In the rows, zero is written as 128.
Named turns come first, each shown by rows before and after it. Which turns, in which order, take the first row of each pair that follows to the second? Write the first one first, as in the answered first pair.
Z_27:
[125 120 151  78 104 134 157 127 147 123 121 131 110 165 114 143 136 113
 113  97 136  92 126 118 130] |-> [122 121 134 108 103 134 169 103 159 139 134 129 162 122 117 151 140  92
 132 107 109 100 144 141 135]
[116 136  58 151 178 163  86 144  91  95 168  64 119  73 113 150 116 158
 177 146 131 119 143 104  82] |-> [ 83 109 105  93 144 119  90 146  97  81 146 148  38 100  98 152 131 194
 130 187 140 122 126 107  88]
[114  97 137 126 113 115 200 121 148 133 109 148 165 131 149 173 139 114
  69  90  71 106 183 130 109] |-> [137 111 126 127 137 137 185 150 126 127 111 100 160 162 159 161 125 114
  77  52  94  95 170 100 102]
Z_487:
[115 101 139  96 130 101 114 143 135 129 109 143  98 170 104  92 122 141
 122 138 129 108  96 124 117] |-> [121 109 111 156 132 104 141 117 150 151 139 119 177 109 124 107 125 111
 143 130  90 112 133 159 116]
[111 103 152  99 152 107 187 108 134 129 126  92 128 129 146 141 151 127
  90  77 149 121 120 122 150] |-> [113 106 146 108 160 109 188 112 132 129 131  86 130 123 150 140 147 125
  92  72 150 124 122 123 149]
[123 126 108 170 135 131 141 113 149 150 142 127 185  98 122 132 136  91
 156 142  93 146 151 161 130] |-> [141 134 127 127 162 131  90 165 107 109 125 121  68 158 131 102 106 142
 135 140 162 148  95 113 120]
Z_568:
[138 125 120 126 134 164 132 119 125 137 142  99 186 120 123 125 132 108
 155 104 133 129 133 125 129] |-> [140 129 130 106 149 156 122 150 113 119 129  99 131 154 140 124 121 134
 125  87 157 119 112 102 116]
[158 112 161 123 102  85 155 123 170 115  84 204 125 113  60 141 112 117
 154 176 181 167  66 134 132] |-> [171 117 148 132 113 113 149 119 172 125  86 178 159 113  47 138 112  96
 184 171 181 168  65 133 140]
[128 125 129 103 117 138 147 129 149 128 120 130 171 127 108 129 132 134
 130 124 120 126 111 125 146] |-> [134 132 127 100 123 145 140 140 144 124 117 121 160 144 109 124 127 138
 130 116 131 120 106 114 143]
Now pairs of rows:
(2 to 3 turns a pair)
[156 120 133  97 154 128  88 121 101 103  84 126  59 150 118  74  96 141
 132 154 128 139  99 113  99] |-> [133 106 132 109 124 116 112  75 128 123  96 168 105  94 100  86 116 117
 149 196  89 152 125 159 111] : Z_27 then Z_487 then Z_487
[120 113 152 126 115 105 136 124 142 130 119 170 118 109 137 153 113 149
 101 142 125 140 126 160 130] |-> [134 112 157  93 121 139 113 134 133 127  97 149 114 151 104 136 116 147
 121 146 151 140 106 136 138] : Z_568 then Z_568 then Z_27
[113 123 124 117 106 140 146 104 140 149 108 154 162 115 104 147 142  99
 132 140 102 131 149 144 131] |-> [121 134 136  98 125 127 134 154 115 122 102 131  95 168 131 145 125 136
  95  98 140 115 126 108 111] : Z_27 then Z_568
[131 128 126 116 120 120 108 122 122 108 134 151 100 126 137 109 110 149
 132 145 120 123 129 140 155] |-> [146 140 110 129 136 143 106 130 116 110 137 108 126 134 143 112 103 141
 143 114 127 114 134 128 152] : Z_487 then Z_27
[162 144 103 159 155 148 139  69 101 141 103  92 144  80 112 116 113 132
 163 133 145 111 152 106 109] |-> [142 136 118 170 142 101 162  74 112 128 114 127 111  53 141 129 114 155
 128 138 129 111 155 124  97] : Z_568 then Z_568 then Z_27
[134 161 131 154 125 124 103 127 111 127 127 103  99 130 155 119  86 144
 143 146 136 155 106 133 116] |-> [128 157 122 172 119 124 120 113 122 140 138 100 135 110 153 127  94 133
 151 144 118 159 121 152 119] : Z_487 then Z_487
[161 133  68 148 150 122 130 192 111 115 134  55 126 136 190 142 114 157
 114  63 138  88 145  93  92] |-> [111  79 111  64  63 110 172 129 165 147  79 161 165 161  97 162 178 131
 104 127  99  86 168 126 122] : Z_487 then Z_568
[108 132 124 115 103 149 118 110 147 160 119 190 105  78 144 131 138 154
 113 162 135 167 125 147 123] |-> [118 132 117 102 107 181 108 105 145 172 104 170 135  95 116 123 139 133
 148 163 143 166 124 137 132] : Z_568 then Z_487 then Z_487
[ 95 117 136  82 115 136 140  80 164 148 102 175 162 134  71 100 143 108
 149 176 119 127 142 146 152] |-> [117 136 107 125 144 160 123  83 149 153 125 129 194 108  89  93 126  93
 185 170 122 137 141 149 152] : Z_487 then Z_487 then Z_27
[148 150 101 147 134 154  89 123  94 130 148 122 137 140 137 101  98 124
 170 126 152 125 122 140 155] |-> [123 137 110 149 103 125 117  95 119 140 154 168 153 106 133 119 115 118
 156 150 123 129 141 171 159] : Z_27 then Z_487
[168 112 136 124 114 177 111 101 139 162 121  89 151 108 133  96 120 102
 191 130 150 116 110  74 155] |-> [138  95 153 111  76 149 156  82 167 171 113 132 172 106 125 125 147  96
 156 130 116 103 138  95 157] : Z_568 then Z_487
[126 125 132 116 130 136 118  91 138 149 125 156 134 113  89 123 129 129
 157 171 108 124 145 150 144] |-> [141 132 125 103 141 160 111 108 129 150 112 121 144 153  83 118 129 120
 163 140 123 113 138 126 143] : Z_27 then Z_487
[134 124  98 139 149 147 102 122 135 153 120 111 141 127 137 100 131 107
 156 110 126 143 118 150 133] |-> [120 114 121 128 139 107 112 134 134 137 118 149  78 137 158 109 129 140
 109 112 128 143 111 146 126] : Z_568 then Z_568
[131 129 105 117 127 116  72 126 138 117 110 150 126  98  86 135 130 148
 192 164 158 168  92 127 160] |-> [132 129 103 115 122 125  79 123 143 126 106 141 149  99  76 137 137 136
 197 157 150 164 101 130 164] : Z_27 then Z_487
[116 132 126 147 106 174 171 102 142 108 138 137 231  84 110 173 143  92
  52  80  70  82 160 175 127] |-> [122 143 136 172 151 126 117 133 108  60 180 167  88  33 175 143  96 160
  32 131 112 116 109 179 111] : Z_487 then Z_27 then Z_487
[114 105 142  89  89 123 161 110 157 128  97 142 151 168  93 150 145 126
 115 116 115 113 136 134 124] |-> [135 124 125 106 121 140 146 135 138 121 104  91 149 187 111 144 130 127
 123  79 138 103 128 110 115] : Z_27 then Z_568
[124 107 147  91 119 138 119 114 135 129  91 168 105 129  92 101 146 127
 129 164 141 140 135 132 143] |-> [145 130 130 119 157 138 102 153 107 110 106 120  73 138 138  96 118 151
 121 124 165 132 119 109 125] : Z_487 then Z_27
[137 121 120 109 127 146 152 121 139 152 107 128 204 160 100 146 142 105
 139 119 111 121 142 131 146] |-> [134 112 143  73 121 131 144 135 132 138  92 154 143 195  98 142 142 132
 115 126 132 117 124 115 141] : Z_487 then Z_487 then Z_568
[126 119 127 102  92 135  88 118 134 125 115 167 102 122  99 114 109 128
 141 189 141 143 108 135 134] |-> [121 119 125 126  97 116  98 110 142 122 133 174 103  92 119 122 107 133
 133 194 127 149 118 149 130] : Z_487 then Z_27 then Z_27
